One turn or mirror swaps these rows in pairs. Which row does each one swap with?
j_210: [ 36  22 -24  17 -62  28 -11  22 -16  -6 -29  25 -16 -49   3 -23  11  -6
   1]
j_72: [-12 -35 -17  53   3  16 -23  -9  13   1  17   8 -17 -28   8 -43 -18 -42
  -2]
j_830: [  7 -28  -2  13 -50  20  -6  31  25 -54  11  -8 -12 -15  -9 -10 -12  -6
  46]
j_127: [ 17  13  -2 -25  31  22 -35  19 -45 -24   7  11  23  -8  19  36  61  -2
 -17]
j_728: [-40 -49 -29  16  26  38 -40  25 -18 -28  39  16  18 -30  -8 -28  11  -2
  11]
j_321: [ 30  33 -47   1   4  61   7 -20  -9 -53 -24 -32  12  -8  44   6  21 -32
 -10]
j_25: [  6  26 -23  18 -32  41  34 -25 -21 -58  36  33 -32 -18  18 -28  32  29
  36]
j_835: [ 15 -15 -42  31 -18  39  -7  22 -14 -12  -6 -25 -35 -64 -12 -54  -3   8
  -1]
j_705: [ 34  41 -19   7   7  51   4 -29  -4 -54 -27 -17   8  -3  45   6  26 -45
 -12]
j_741: [-17  21 -21 -28   9  25 -12 -35 -33 -29  64 -35  22  11  15 -23  -5   7
  -4]
j_132: [ 28 -33 -25  45  21  15   4  10  -3 -57  39 -12 -60   3  31 -27 -23 -20
 -14]
j_191: [ -1  32  29 -17 -15 -17 -10   3   4 -46  -6  -7  22  18  36  -4   1  -1
 -31]
j_275: [ 43  -6   1  32   2  61  -7  27  -3 -52  11  45 -42 -16  -6  21  27 -23
  30]
j_661: [ 28 -12 -41  20 -54  27 -11  36 -20 -16 -13  13 -36 -55 -16 -30  14  12
  17]
j_403: [ 24   9 -27  21 -56  22 -17  27 -15 -35 -20  23 -44 -59  -4 -29  20  14
   4]
j_28: [  3  -8 -22  -9   8 -24 -57   9  -6 -31  23 -34 -11 -26 -12  -9   1  17
 -55]
j_746: [ 27   6  24 -19  56  25 -29  13 -20 -29  30 -25  -1  -3  33  28  29 -20
 -30]
j_427: [ -1 -24 -22 -15 -38  55   0  -2 -23 -57   8   5  11 -10   2 -11   6 -22
  66]
j_256: [ 50   9   4  26   1  63  -8  22 -15 -51 -12  42 -45 -24  21  12  38 -26
  21]
j_963: [  8  17  -3 -17   9  10 -24  13 -56 -36   3  46  34 -23  46   0  54  11
 -27]
j_464: [  7 -23   8  31  24  39 -24  51 -16 -21  34  51 -35 -30  -6  -6  24  -7
  25]
j_39: [  5  13 -25 -32  -2  -9 -52  13 -22 -16  15 -30  -4 -16  -2 -18  -2   3
 -62]
j_847: [ 25 -18 -39  11 -22 -13 -17 -41 -20 -45 -27 -10  23 -13  34  17  49 -20
 -21]
j_43: [ 18  -4  -4  20   2 -11  16 -23 -44 -13  44   0 -66 -34  14 -17  57   6
 -18]
j_754: [  9 -12   7  31   8  64 -25  44 -15 -34  28  44 -40 -45 -10   0  19 -13
  27]
j_993: [ 31 -43 -17  32  18  16  -9   3  -1 -61  44 -23 -57   3  17 -20 -17 -35
   5]
j_144: [ -3  28 -50  -7  -1  57  -9 -33 -22   1  27   2  -8 -16 -36  -3  37 -28
  -8]
j_893: [ -1 -26  -3 -11 -35  47   4   1 -14 -67  -7   3  11 -16   7   4   9 -26
  64]
j_892: [ -1  26 -25 -17  12 -16 -42   4 -21 -19   2 -21   4 -19   2 -20  11  18
 -69]
j_439: [-16  17  -3 -22  22  25   5 -13 -41 -14  73 -32   2  -2  27 -38   3  18
 -19]
j_214: [ -5 -33 -16  67  -4  10  -7   0   7 -13   2  26  -3 -33  27 -52  -5 -31
   7]
j_126: [-26   6  29  -4  27 -17  -5 -20 -23 -69  27  10  -4   9  45 -30  -4   3
 -23]
j_629: [ 15 -33 -50   1  -5 -12 -27 -31 -20 -47  -9 -19  46  -2  29   9  37 -20
 -21]
j_871: [-22  -1  40  -6  25 -17  -8  -9 -19 -67  20  13  -1  14  36 -17 -14 -13
 -21]
j_18: [  5 -11 -12   8 -12   6  -7   4 -63 -35 -11  49  26 -17  54  -7  55   8
 -14]
j_190: [ 29  16 -51  -6  -8  -9 -19 -10 -45 -38 -11  -6  -2  -6   0 -19  12  13
 -71]
j_828: [ 21  23 -54   9   6  62   0 -20   0 -43 -22 -49   9 -16  37 -12   2 -30
 -11]
j_250: [ 12  17 -41  13 -40  47  23 -18 -30 -68  32  36 -20 -12  -5 -17  37  24
  28]
j_495: [ 20  -9   7 -20  59  31 -45  17 -19 -39  39 -29 -17   4  14  15  15 -28
 -30]
j_101: [-10  12 -23 -36  10  22  -2 -26 -34 -21  77 -30   4  12  16 -26   6  10
  -5]
j_235: [ 42 -26 -41  45   1   1   7  -3 -15 -63  21  -9 -57   9  37 -25 -20 -15
 -22]
j_664: [-14 -44 -19  11  12  39 -39  43 -21 -32  53  35  -2 -44  -9 -25  15   3
  25]
j_734: [ 11  11 -15  29 -38  28  25 -25 -31 -65  37  30 -33 -16  25 -29  17  26
  38]
j_80: [ 21  11   7 -31  29  18 -36  14 -53 -37  20   3  10  -8  31  39  45  -7
 -38]

j_871 swaps with j_893
j_18 swaps with j_728
j_495 swaps with j_256
j_214 swaps with j_629
j_321 swaps with j_132
j_144 swaps with j_43

